One turning vector, and how many steps it has turned
The counts run from 0 to 343.
[ 24  24  11  18 -13   8  -2 -53   7   9  10  -2   5 -16  19  47  18  35
   3  16  -2  -7  17 -13  15 -18   8  -7   6  -5  15  15   2   2 -10   2
  -6  22 -22 -15 -24 -21  -9  10   0  -1]  23
[-23 -15 -11 -25  -7   0  22   3 -23   9   8  15   6  15  11 -13 -13 -11
 -22 -23  27  28 -34   9   1 -44  -1 -23   6  11   7   2  -2  13  -1  -7
   3  -3   5 -39  -3 -27 -36   2  -6  -3]  189
[-23 -19 -16 -24 -25  25 -12 -25 -22 -11  -8  -3  10   0  10  -8   1  -6
   3  -8  -1  21 -19   6   8 -47  -1 -24   3   4   6   2  -8  12  -3 -27
  11  -8 -17 -42 -24 -31 -10   2   0 -13]  190
[ -3   2   0  19   7 -21  22  12  24  24  21  11  27  11 -17 -13   2   4
 -33  16  26   6 -20  19  12 -32   1 -18  -9  -2  25  -4  14  -9  -7  -3
   7  16 -18  -1  11  12 -42  17  11  -6]  87
[  2  -2 -22   3  20 -11  34  16 -17   3   1   3  31  25   2  10  -6 -23
 -18  -9  13   9   3 -11  18 -10   4  33 -13   6  -7 -13  20  19  27  25
   1  -3 -18 -26 -10 -21 -25  18 -12  28]  126
[  0 -16 -11 -18 -26   5  -4 -22   2 -33 -23 -12  12  27  -1  29   3   6
 -32   1   0   1 -16 -12  24 -31 -10  -7   6   5   9  -7   2   0  -9 -42
  -3  13 -37 -21  -1  -8 -21  -6   1  -1]  336
[ -5  -1 -39  -6 -39  -3  -1  -3 -14 -30  -7   2  16  19  -3  -3   5  -8
 -19 -13   4  12 -11 -10  14 -14  -1 -10 -15  -2  14  15  11  18   1   8
  12 -27 -27 -40   4 -29 -26  32   4  -7]  183
[ -9   1 -15  -1   4 -40  27  -5  10   2  -3  22  21  -1 -16  -5  -6 -13
 -10  -2  16  32  -7  30  11   1  -7  -9 -20  13 -19 -13 -12 -20  -1  15
  -1 -19 -18   9  -2 -14 -53  33   1 -17]  239
[-14  -2 -14   3   9  -8  17  17 -25  30   9  21  -5  -6  -7  17 -30  -8
   4 -14  20  51  -2  -6  -7 -16  23  -2 -20   1 -10  16  -7  -5  11  25
 -38  10 -10 -16  24 -27 -19  24  13  -5]  58
[ -3   1  -1  17  -2  40 -21 -28  -5  14  23 -21  -3 -25 -14  25 -10  16
  24   9   3   3  11  -9   5 -39   4   4   5  -5  20  -3  16   0  -8 -21
 -28  40 -32 -12   6 -21   1 -25  -1   9]  208
[-25 -10 -15  -7 -10  -3  -9 -21  15 -32 -26 -18  20  -6 -26  11 -15   3
 -10  24  -7  13  -5  12  16 -34  -2   0  -3  17  31 -14  30 -23  -7  -9
 -16 -13 -47 -11   5  -7 -28  -2  10 -12]  285
[ 12  11   0  18  20  17  27   3 -10  35  46  19  13  -5   6  33   0  -2
   3   3  20   4  -9 -20  -8 -28  10  -3   8 -19  -2   9  -6  28  17 -14
   6  36   2 -10 -21 -29 -12  -8 -24   1]  265
[-13  -6  -1  -8  14  15   3 -26 -10 -10   0 -14   4  13   8  53  -1 -12
   9   2  -9   5   1  -4  20 -23  -5  29  12   5 -23 -20   6   5   7 -30
 -13  28 -27  -5 -19 -18 -17 -24 -19   6]  202
[  5  22 -15  23  -6 -22  15 -18  20 -20   0  -1  20  10  -5  23  -6   9
   4  33  -6  10   4  -6  27   7  21   2 -22  -4  26  20  20 -12  14  33
   3 -23 -24  -8   2  -8 -27  27  12  -9]  227
[ 15  15  13  26   2 -14   6 -56  17  -5  -8  -5  -2   2   5  52   5  17
  18  27  -6  -1  16   1  23   9   4   2  -2  -3  -5   1   5 -17  -2   2
  -8  22 -20  -4 -20 -16 -20   1  -3   4]  158
[ -2  24 -16  22 -22  27   2 -34  -8   2  17 -24  -9   7  11  13  26 -19
  28  -2 -11 -18  -6  -2  31 -27   0 -18   1 -30   2  26  -1  26  -1 -12
  17  -3 -10 -15 -14 -26 -21   1   1  -6]  321
[  2 -11   6   1 -16  27 -14 -33   2 -14   1  -3   0 -23 -13  44  -7  24
   6  14  -6   9   2 -17  -3 -30  -5  -2  10   1  14  -2  -5  -5 -10 -34
 -12  25 -34 -23 -11 -32   3  -8   0 -14]  343
[-12 -11 -26   3  -3  21   2   7 -15   3   7 -18  40   6  -5  -5  -8  -5
 -19   7  -3   8   0   1  14 -33  11  11 -18  -3  24   8  22   9   7  12
  -7   4 -28 -42  11 -18  -2  36  19  19]  132
[ -2  12 -11  12 -19  16  -1 -19  22 -30   8 -15  22   0 -22  26  11  -3
  -5  24  -3 -14  -1   3  17 -18  -8  -6 -10 -19  19 -11   1 -24   0 -27
  27   1 -39  16 -20 -14 -20  -7   6 -17]  89
[  1  31 -15  30   5   7  20   2 -10  38  45  17   4 -18  -2   8   8 -18
  14  -6  24   7 -15   5  13  -6   7 -10 -16 -22 -15  19 -17  13  18  20
  15   9  -4   7  -9 -30 -32  11  -4 -17]  316
[  9   4   6  26  19   2  15  -1  11  22  38   7  -1   4 -15  40  -6  -2
  18   9  19  -4   7 -25  -6  -7  16  17  -2 -14  13  -4  18  -9  16 -17
  -9  46  -5  17   8 -19 -23 -31 -10   2]  214
[ 17  28   7  28 -19  -3  11 -43  15  -9   9  -9  -2 -10  -5  30  16  17
  17  12 -15 -23   4 -20  21  -7  10   2  13  -8  27  14  10  25  -1   1
  10 -13 -22 -26 -13 -27 -22  -8 -22  -2]  34
[  0   1  12  13  16  -7  37 -10  14 -10  16  11  22 -18 -29  22  -5  -9
  16   3   8  12 -13  -6 -13  -4  -6   4  12  -9  12 -23 -11  18   8 -18
  21 -10 -20   8 -37 -27 -32 -18 -25 -11]  39
[  9  17 -26  15 -15  23  15 -18  -1 -28  13   2  18 -10 -20  29   8  -9
   9   2  -9   1  -2 -13  -4   1  -7   2  -4 -18  -7   3 -22  15  15  -9
  29  -9 -30   0 -34 -48 -13  14 -17 -15]  180
[  7  21 -16  19   2 -12  41   9  -2   8  34  25   9  -5 -16  17   0 -16
   8  -9  16  17 -12 -13  -5  11  16  -3   1 -19 -15  14 -19  25  24   6
  14  -7 -19  11  -1 -36 -29  21 -18 -11]  181
[ -2   1  12   8  36  -4  25  -9 -13  23  19  -1  -8  -3   1  43 -10  -4
  17   4  14  21   1 -12   6 -26   9  15  17  -4 -17  -4   1  17  16 -21
 -24  43  -7   4  -3 -14 -25 -17 -16   8]  203
[ -9 -24  -3  -1  13  -5  30  -6 -11 -23  -1   9  -6  13 -24  30 -16 -28
  17 -10   9  27 -12 -17 -15  -4  12  11  16 -20 -15 -21  -7   1  15 -30
  10  -1 -18   4  -9 -35 -26 -22 -14 -10]  50
[  1  21   1  24  11  16   4 -17   4   2  11 -22  16 -18  -9  60  -7  14
  13  26  -7   4  20 -14  20  -8   7  36  -7  -3  -1  -7  10  -3   7  -6
 -21  27 -48   3   2 -14  -4  10  -5  11]  209
[ -2  17 -11   7 -12   1  12   0  -7  -9  -3 -22  40  10   1  15   6   0
 -43  14  -2  11 -10  21  41 -30 -12   1  -7   8  -9  -2  -4  17 -10  -3
   0  -4 -44 -22  -1   2 -26  39   4  -2]  329
[ -2 -11   5  20   2  21  -8 -42  10   3  19  -1   8  -9  -7  16  -3  11
  30  26  -2 -13   4 -17  -3 -32  14 -10  -2 -20  48   0  33 -23   4 -10
   8  21 -12 -22 -19 -24   4 -29   8  -7]  219
[  1  -3 -13  22  -9  15  11 -22  -2 -32   5 -18   1 -20 -31  15  -8  -3
  36   2 -18   7  -2 -22   4   4  12   3   4 -15  18   9  -2  18  -2 -17
   5 -21 -40 -11  -1 -40 -11   7 -10 -12]  45
[  6  12  -4  36   3   0  30  -8  29  -2  28   3  16   2 -18  28   5  -4
   2  18   4  -6 -11   1  10  -6   4  -7   3 -24   4  -2  -9  -6   6 -31
  19  14 -27  39  -2 -14 -36  -9  -1 -28]  90
[  0   4  -1 -14   8 -38   4 -19  17 -11 -14  12   7  27  12  36   4   6
 -32   9  15  10   3  10  29  -8  -1   7 -13  21  -1 -17  21 -45   0   3
  -7  17 -12   6   1   5 -51  -9  -2   4]  155
[  4   5   0  -5  17 -29  29  -5  -5  21   6  25  15  14   6  11  -4  -8
 -28 -22  24  37   1  14   8  -2 -15   0  -3   5 -34 -17 -24   0   4   4
   0  19 -22 -23  -4 -21 -30  32  -5  16]  250
[ 11   5 -15  -2 -30  30 -27 -41   5 -14   6 -15  -2   8   8  50  15   5
  -6   8   1 -12   4  -4  12 -15 -10  -7  -7 -15  -3   5   4 -26  -8 -28
   4  35 -25  13  -9 -20 -11 -16  15 -15]  16
